The rows below come in pairs that one turn or mirror swaps. Which row does each named row swap with?
K_880: [-0.11,  0.27, -0.05,  0.05,  0.11, -0.22,  0.18,  0.07, -0.22, -0.24,
 -0.02, -0.06,  0.04, -0.08,  0.10,  0.04, -0.08, -0.13,  0.02]
K_701: [-0.08, -0.01, -0.04, -0.05,  0.05, -0.01, -0.05,  0.00, -0.20,  0.05,
 -0.15, -0.17, -0.27,  0.01,  0.02, -0.35,  0.10, -0.03, -0.05]
K_11: [-0.03, -0.08,  0.03,  0.08,  0.03, -0.01, -0.16, -0.06,  0.16, -0.02,
  0.09, -0.23, -0.21,  0.05, -0.25, -0.15,  0.20,  0.22,  0.15]
K_167: [-0.18,  0.17, -0.08,  0.07,  0.04, -0.14,  0.00,  0.14,  0.01, -0.16,
  0.07, -0.31,  0.09, -0.07, -0.17,  0.15,  0.10,  0.10,  0.23]
K_662: [-0.03, -0.25,  0.19,  0.07,  0.06, -0.05,  0.09, -0.11,  0.37,  0.17,
  0.12,  0.09, -0.14,  0.12, -0.14, -0.06,  0.02,  0.09, -0.06]
K_142: [ 0.11,  0.00,  0.15,  0.02, -0.01, -0.03,  0.09, -0.23, -0.03, -0.05,
 -0.08,  0.09, -0.24, -0.04,  0.17, -0.25, -0.14,  0.15, -0.14]
K_597: [ 0.08, -0.28,  0.02,  0.09,  0.03,  0.03, -0.10, -0.15,  0.09,  0.04,
  0.17,  0.17, -0.17,  0.24, -0.19, -0.02,  0.13,  0.08, -0.13]
K_330: [-0.05, -0.01, -0.03,  0.07, -0.02, -0.04,  0.16, -0.03, -0.01, -0.06,
  0.11,  0.18,  0.29,  0.08,  0.00,  0.40, -0.12,  0.08, -0.13]
K_925: [-0.22,  0.18,  0.12,  0.05,  0.11, -0.26,  0.33,  0.09,  0.13, -0.05,
 -0.01, -0.09,  0.09, -0.11,  0.07,  0.05, -0.14, -0.11,  0.06]
K_423: [-0.11,  0.12, -0.15, -0.07, -0.19,  0.04, -0.05,  0.03, -0.10,  0.03,
 -0.09, -0.22,  0.09, -0.12,  0.25, -0.14, -0.06,  0.07,  0.09]
K_549: [-0.02,  0.08,  0.02,  0.08,  0.02, -0.06,  0.16, -0.01, -0.20, -0.20,
  0.05,  0.22,  0.29,  0.17,  0.03,  0.27,  0.01,  0.10, -0.09]
K_110: [-0.08, -0.27,  0.05,  0.12,  0.05, -0.04,  0.04, -0.01,  0.26,  0.10,
  0.18,  0.13,  0.11,  0.20, -0.23,  0.20,  0.06,  0.10, -0.07]
K_715: [-0.06, -0.19, -0.16, -0.02, -0.25,  0.17, -0.19, -0.02,  0.09,  0.20,
  0.09, -0.07,  0.15,  0.09,  0.04,  0.04,  0.06,  0.17,  0.02]
K_8: [-0.19, -0.10, -0.20,  0.00,  0.02,  0.01, -0.04,  0.16, -0.12,  0.10,
  0.06, -0.06,  0.19,  0.18, -0.18,  0.27,  0.16, -0.06, -0.07]
K_205: [ 0.11, -0.03,  0.17,  0.05,  0.01,  0.02,  0.06, -0.22, -0.16, -0.14,
 -0.06,  0.20, -0.16,  0.14,  0.10, -0.23,  0.03,  0.21, -0.13]
K_190: [-0.13,  0.18,  0.14,  0.06,  0.11, -0.24,  0.22,  0.01,  0.00, -0.12,
 -0.12, -0.13, -0.13, -0.15,  0.12, -0.25, -0.11, -0.03,  0.05]

K_597 pairs with K_880
K_167 pairs with K_11
K_330 pairs with K_142
K_662 pairs with K_925

The rows below come in pairs that one turn or mirror swaps. Which row does each named row swap with?
K_986: [-0.17, -0.10, -0.01,  0.22,  0.25, -0.13, -0.02,  0.01, -0.14,  0.03,
 -0.11, -0.05,  0.19,  0.23, -0.05, -0.16, -0.33,  0.25, -0.02,  0.01,
 -0.25,  0.16,  0.12,  0.00, -0.04, -0.14, -0.01]
K_775: [ 0.21, -0.08,  0.09,  0.06, -0.27, -0.16, -0.07,  0.26,  0.13,  0.24,
 -0.06,  0.10,  0.18, -0.06, -0.15,  0.10, -0.10,  0.04, -0.02, -0.19,
 -0.02,  0.05,  0.03, -0.01, -0.50,  0.02,  0.06]
K_456: [ 0.22,  0.12,  0.13, -0.23, -0.19, -0.01, -0.07,  0.16,  0.25, -0.12,
 -0.02,  0.14, -0.21, -0.15, -0.18,  0.02, -0.08,  0.05,  0.27, -0.13,
  0.12,  0.20,  0.16,  0.01, -0.08,  0.06,  0.14]
K_505: [-0.22,  0.16,  0.09,  0.23,  0.01, -0.18, -0.05, -0.14, -0.13, -0.01,
 -0.04,  0.24, -0.08,  0.09,  0.07, -0.07, -0.25,  0.08, -0.09, -0.12,
 -0.30,  0.07,  0.06,  0.14,  0.19, -0.07,  0.00]
K_794: [ 0.07,  0.14, -0.30,  0.00,  0.07,  0.32,  0.03,  0.03, -0.04,  0.08,
 -0.13,  0.24, -0.07, -0.06, -0.20,  0.06, -0.36,  0.28, -0.02, -0.07,
  0.03,  0.11, -0.02,  0.00,  0.06, -0.08,  0.05]
K_852: [ 0.00, -0.10,  0.09, -0.11, -0.09, -0.25, -0.13,  0.01,  0.12, -0.10,
 -0.01, -0.11, -0.06,  0.11,  0.11, -0.05, -0.17, -0.11,  0.08, -0.04,
 -0.05,  0.06,  0.22,  0.16, -0.53, -0.19,  0.05]
K_74: [-0.16, -0.08, -0.08,  0.17,  0.35, -0.06,  0.01,  0.16, -0.09,  0.11,
 -0.07,  0.13, -0.20, -0.12, -0.19, -0.25, -0.16,  0.06, -0.06, -0.01,
 -0.23,  0.08,  0.11,  0.00,  0.05, -0.12, -0.16]
K_212: [ 0.24,  0.04,  0.20, -0.09, -0.21, -0.03,  0.02,  0.13,  0.22, -0.06,
  0.02,  0.26, -0.19, -0.19,  0.05, -0.14, -0.24, -0.01,  0.25, -0.13,
  0.09,  0.24,  0.17,  0.12, -0.20,  0.00,  0.17]
K_641: [-0.12,  0.04,  0.18, -0.04, -0.03,  0.22, -0.08,  0.05,  0.14,  0.10,
 -0.01, -0.07,  0.00, -0.02, -0.07, -0.09, -0.49, -0.06,  0.03, -0.07,
 -0.16,  0.15,  0.18,  0.24, -0.42, -0.01,  0.01]
K_473: [ 0.21, -0.12, -0.14, -0.01, -0.03, -0.52,  0.00,  0.08,  0.03,  0.05,
 -0.13, -0.07,  0.21,  0.10, -0.17, -0.05, -0.24,  0.20,  0.16, -0.04,
 -0.02,  0.24,  0.07,  0.00, -0.02, -0.06,  0.10]
K_704: [-0.13, -0.10,  0.06,  0.00,  0.02,  0.07, -0.15,  0.16,  0.13, -0.04,
  0.06, -0.35, -0.10,  0.01, -0.01, -0.07, -0.31, -0.08,  0.08,  0.00,
 -0.14,  0.09,  0.13,  0.15, -0.39, -0.11,  0.04]
K_516: [ 0.29, -0.10,  0.12, -0.13, -0.09, -0.11, -0.12,  0.31,  0.20, -0.09,
 -0.05, -0.04, -0.03, -0.16, -0.13,  0.05, -0.11, -0.08,  0.15, -0.04,
  0.02,  0.06,  0.04, -0.11, -0.35, -0.04,  0.21]
K_506: [-0.06,  0.10, -0.19,  0.00, -0.20, -0.33, -0.09, -0.21,  0.09, -0.09,
 -0.04, -0.11, -0.13, -0.03, -0.10, -0.12, -0.25,  0.00,  0.21, -0.01,
 -0.04,  0.11,  0.19,  0.33,  0.07, -0.02,  0.09]
K_625: [ 0.05, -0.03, -0.13, -0.07, -0.09, -0.44, -0.08,  0.07,  0.10,  0.13,
 -0.11,  0.20, -0.06, -0.01, -0.10,  0.03, -0.19, -0.16,  0.20, -0.04,
  0.12,  0.17,  0.22,  0.40,  0.06, -0.03,  0.11]
K_368: [-0.30,  0.03, -0.04,  0.20,  0.21, -0.02, -0.07,  0.01, -0.13,  0.19,
 -0.17,  0.27,  0.00,  0.16,  0.03, -0.05, -0.16, -0.07, -0.02,  0.05,
 -0.10,  0.07,  0.18,  0.38,  0.08, -0.15, -0.03]
K_658: [ 0.05,  0.10,  0.15,  0.11,  0.21,  0.33, -0.02,  0.24, -0.10, -0.03,
 -0.20,  0.20,  0.07, -0.01, -0.04,  0.02, -0.04,  0.13, -0.05,  0.03,
 -0.13, -0.02, -0.03, -0.22, -0.12, -0.14,  0.06]
K_910: [ 0.12,  0.34, -0.08, -0.04,  0.09,  0.00,  0.10,  0.01, -0.17, -0.06,
 -0.27,  0.36,  0.08,  0.13,  0.04,  0.03, -0.04,  0.27,  0.01, -0.02,
  0.06,  0.05,  0.13, -0.06,  0.06, -0.18,  0.00]
K_12: [ 0.21,  0.25, -0.16, -0.13, -0.08, -0.17,  0.03,  0.01, -0.05,  0.16,
 -0.23,  0.16,  0.05, -0.05, -0.18,  0.05,  0.30,  0.16,  0.10, -0.09,
  0.03,  0.18,  0.01,  0.01,  0.08, -0.07,  0.13]
K_560: [ 0.22,  0.30, -0.20, -0.04,  0.00,  0.07,  0.11,  0.19, -0.09,  0.12,
 -0.27,  0.08,  0.12, -0.01, -0.09,  0.09, -0.01,  0.23,  0.10,  0.01,
  0.11,  0.14, -0.08, -0.05,  0.16, -0.10,  0.04]
K_649: [ 0.05,  0.03,  0.00,  0.06, -0.29, -0.57, -0.07, -0.08,  0.03,  0.12,
 -0.05,  0.09,  0.00,  0.03,  0.03,  0.01, -0.08, -0.09,  0.04, -0.14,
 -0.14,  0.13, -0.05,  0.22,  0.01, -0.05,  0.10]
K_275: [ 0.15, -0.16, -0.19, -0.02,  0.06, -0.46,  0.01,  0.23,  0.05,  0.22,
 -0.10,  0.05, -0.12, -0.19, -0.24, -0.17,  0.02, -0.08,  0.08, -0.04,
 -0.03,  0.15,  0.00,  0.05, -0.08, -0.09, -0.06]
K_452: [ 0.26,  0.32, -0.06, -0.13, -0.15,  0.09,  0.12,  0.10,  0.00,  0.31,
 -0.29,  0.23,  0.25, -0.04, -0.15,  0.06, -0.15,  0.11,  0.08, -0.06,
  0.10,  0.22, -0.06,  0.11, -0.06, -0.02,  0.04]
K_748: [-0.14,  0.06,  0.23,  0.09,  0.03,  0.36, -0.07,  0.10, -0.03,  0.17,
 -0.17,  0.11,  0.02,  0.11,  0.03, -0.05,  0.20,  0.00, -0.02,  0.01,
 -0.13,  0.09, -0.06,  0.05, -0.27, -0.17, -0.03]
K_840: [ 0.05, -0.22, -0.22, -0.04, -0.16,  0.03, -0.12,  0.06,  0.14,  0.24,
 -0.04, -0.15, -0.02, -0.04, -0.11,  0.03, -0.22, -0.07,  0.00, -0.05,
 -0.01,  0.13, -0.12,  0.20, -0.48, -0.17,  0.08]
K_348: [ 0.02,  0.14,  0.12,  0.18,  0.03,  0.23, -0.01,  0.20, -0.03,  0.05,
 -0.05,  0.33,  0.07, -0.04, -0.16,  0.05, -0.33,  0.29, -0.11, -0.19,
 -0.13,  0.00,  0.19, -0.14, -0.18,  0.07, -0.01]
K_997: [-0.20,  0.18, -0.19,  0.19, -0.05, -0.09, -0.02, -0.24, -0.15,  0.13,
 -0.22,  0.00,  0.08,  0.13,  0.01, -0.11,  0.01,  0.05,  0.02,  0.08,
 -0.13,  0.06,  0.00,  0.29,  0.10, -0.16, -0.03]
K_822: [-0.01,  0.10,  0.23,  0.17, -0.03,  0.27,  0.07,  0.09, -0.07,  0.21,
 -0.17,  0.33,  0.04,  0.01,  0.21, -0.16,  0.06,  0.02,  0.01, -0.02,
 -0.06,  0.16, -0.07,  0.10, -0.23, -0.18,  0.02]
K_674: [-0.27, -0.02,  0.13,  0.01,  0.11,  0.07, -0.18, -0.06,  0.07, -0.07,
  0.09, -0.13, -0.23,  0.00, -0.08, -0.13, -0.11,  0.00,  0.00, -0.11,
 -0.29,  0.08,  0.28,  0.15, -0.29, -0.08,  0.07]

K_997 pairs with K_506
K_822 pairs with K_212
K_794 pairs with K_840
K_910 pairs with K_852
K_560 pairs with K_704
K_275 pairs with K_74

The rows below come in pairs that one turn or mirror swaps. Which row does each named row swap with?
K_847: [ 0.01,  0.22,  0.28, -0.11,  0.09,  0.21,  0.00, -0.08,  0.00, -0.05,
  0.12, -0.11,  0.07, -0.12,  0.04, -0.04, -0.13,  0.11, -0.07]
K_777: [ 0.04,  0.19,  0.29, -0.08,  0.09,  0.18,  0.05, -0.02,  0.04,  0.04,
  0.17, -0.07, -0.01, -0.21, -0.01, -0.01, -0.16,  0.06, -0.06]
K_230: [ 0.14,  0.05, -0.12,  0.13, -0.17, -0.12,  0.19, -0.12,  0.13, -0.16,
 -0.27,  0.18, -0.08,  0.04, -0.30,  0.15,  0.02, -0.13, -0.05]
K_586: [-0.17, -0.06, -0.30, -0.10,  0.08, -0.29,  0.01,  0.09,  0.05,  0.06,
  0.21,  0.09,  0.02, -0.12, -0.21,  0.08, -0.12, -0.09,  0.15]
K_366: [ 0.05,  0.03, -0.07,  0.28,  0.10,  0.03, -0.06,  0.09, -0.07,  0.06,
 -0.34, -0.14,  0.01,  0.05,  0.21,  0.00,  0.06,  0.05, -0.01]
K_235: [-0.18, -0.03, -0.09,  0.15,  0.07, -0.04,  0.11, -0.28, -0.05, -0.06,
 -0.20,  0.00,  0.13,  0.18,  0.07, -0.14,  0.23,  0.07,  0.21]
K_308: [-0.04,  0.09, -0.07,  0.02,  0.14,  0.02, -0.14,  0.25, -0.12,  0.17,
 -0.07, -0.18,  0.03, -0.05,  0.20,  0.06, -0.16,  0.06,  0.01]
K_393: [-0.21, -0.05, -0.30, -0.13,  0.01, -0.15, -0.03, -0.01,  0.01,  0.10,
  0.28,  0.06, -0.03, -0.02, -0.17,  0.12, -0.20, -0.12,  0.16]
K_428: [-0.21,  0.00, -0.33, -0.24,  0.00, -0.14,  0.02, -0.03,  0.08,  0.02,
  0.18,  0.07,  0.02, -0.05, -0.27,  0.16, -0.14, -0.07,  0.15]
K_203: [-0.22, -0.04, -0.05,  0.11,  0.10, -0.02,  0.11, -0.27, -0.07, -0.05,
 -0.13,  0.00,  0.10,  0.13,  0.08, -0.20,  0.23,  0.07,  0.22]
K_881: [-0.08,  0.16,  0.35, -0.02,  0.07,  0.20,  0.09, -0.14,  0.04, -0.03,
  0.08, -0.10,  0.11, -0.08,  0.07, -0.08, -0.02,  0.14,  0.02]
K_673: [-0.10,  0.01, -0.34, -0.18,  0.06, -0.27, -0.03,  0.00,  0.05, -0.07,
  0.24, -0.01, -0.03, -0.04, -0.22,  0.14, -0.07, -0.16,  0.12]
K_305: [-0.06,  0.01, -0.42, -0.22, -0.07, -0.16,  0.06, -0.08,  0.14, -0.04,
  0.13,  0.10, -0.04, -0.03, -0.24,  0.05, -0.06, -0.15,  0.15]
K_37: [ 0.04,  0.14, -0.03,  0.23,  0.10,  0.04,  0.06,  0.03, -0.14,  0.12,
 -0.34, -0.13,  0.10,  0.16,  0.17,  0.07,  0.04,  0.10,  0.04]
K_869: [-0.22, -0.06,  0.03,  0.14,  0.12, -0.01,  0.15, -0.25, -0.01,  0.08,
 -0.09, -0.06,  0.06,  0.05,  0.11, -0.20,  0.21,  0.10,  0.22]
K_878: [-0.14,  0.05, -0.27, -0.24, -0.08, -0.24,  0.07,  0.06,  0.01,  0.02,
  0.11,  0.13, -0.01, -0.03, -0.27,  0.15, -0.19, -0.10,  0.11]
K_38: [-0.26,  0.01,  0.18,  0.06,  0.09,  0.05,  0.14, -0.22,  0.00,  0.04,
  0.01, -0.07,  0.13,  0.02,  0.12, -0.17,  0.14,  0.14,  0.20]
K_92: [ 0.04,  0.20,  0.25, -0.11,  0.09,  0.16,  0.05,  0.01,  0.07,  0.09,
  0.19, -0.08,  0.00, -0.21, -0.03,  0.07, -0.20,  0.05, -0.04]
K_263: [ 0.21,  0.07, -0.09,  0.21, -0.03, -0.07,  0.04, -0.09,  0.14, -0.32,
 -0.21,  0.13,  0.02,  0.00, -0.26,  0.10,  0.04, -0.09, -0.15]
K_137: [-0.02,  0.18,  0.01,  0.03,  0.14,  0.02,  0.01,  0.19, -0.15,  0.28,
 -0.06, -0.17,  0.07,  0.00,  0.16,  0.12, -0.17,  0.10,  0.06]
K_568: [-0.04,  0.13,  0.04, -0.09,  0.17,  0.00, -0.03,  0.17, -0.01,  0.26,
  0.16, -0.15,  0.01, -0.16,  0.05,  0.12, -0.25,  0.02,  0.03]
K_351: [ 0.15,  0.05, -0.12,  0.16, -0.10,  0.03,  0.15, -0.20,  0.24, -0.20,
 -0.22,  0.11, -0.07,  0.00, -0.31,  0.17,  0.06, -0.11, -0.08]
K_114: [ 0.23,  0.05, -0.14,  0.17, -0.03, -0.12,  0.09, -0.15,  0.19, -0.26,
 -0.12,  0.03, -0.12, -0.01, -0.27,  0.14,  0.11, -0.20, -0.10]
K_427: [ 0.01,  0.05, -0.10,  0.27,  0.09,  0.00,  0.03, -0.16, -0.05, -0.08,
 -0.38, -0.07,  0.12,  0.19,  0.09, -0.01,  0.17,  0.05,  0.04]
K_858: [ 0.19,  0.04, -0.09,  0.26, -0.11,  0.06,  0.06, -0.22,  0.14, -0.24,
 -0.19,  0.10, -0.08,  0.08, -0.22,  0.13,  0.02, -0.14, -0.12]
K_166: [ 0.22,  0.09, -0.23,  0.01, -0.14, -0.01,  0.13, -0.17,  0.25, -0.19,
 -0.10,  0.11, -0.11, -0.04, -0.29,  0.07,  0.01, -0.18, -0.05]

K_777 pairs with K_203
K_235 pairs with K_92
K_427 pairs with K_568
K_586 pairs with K_263
K_38 pairs with K_881

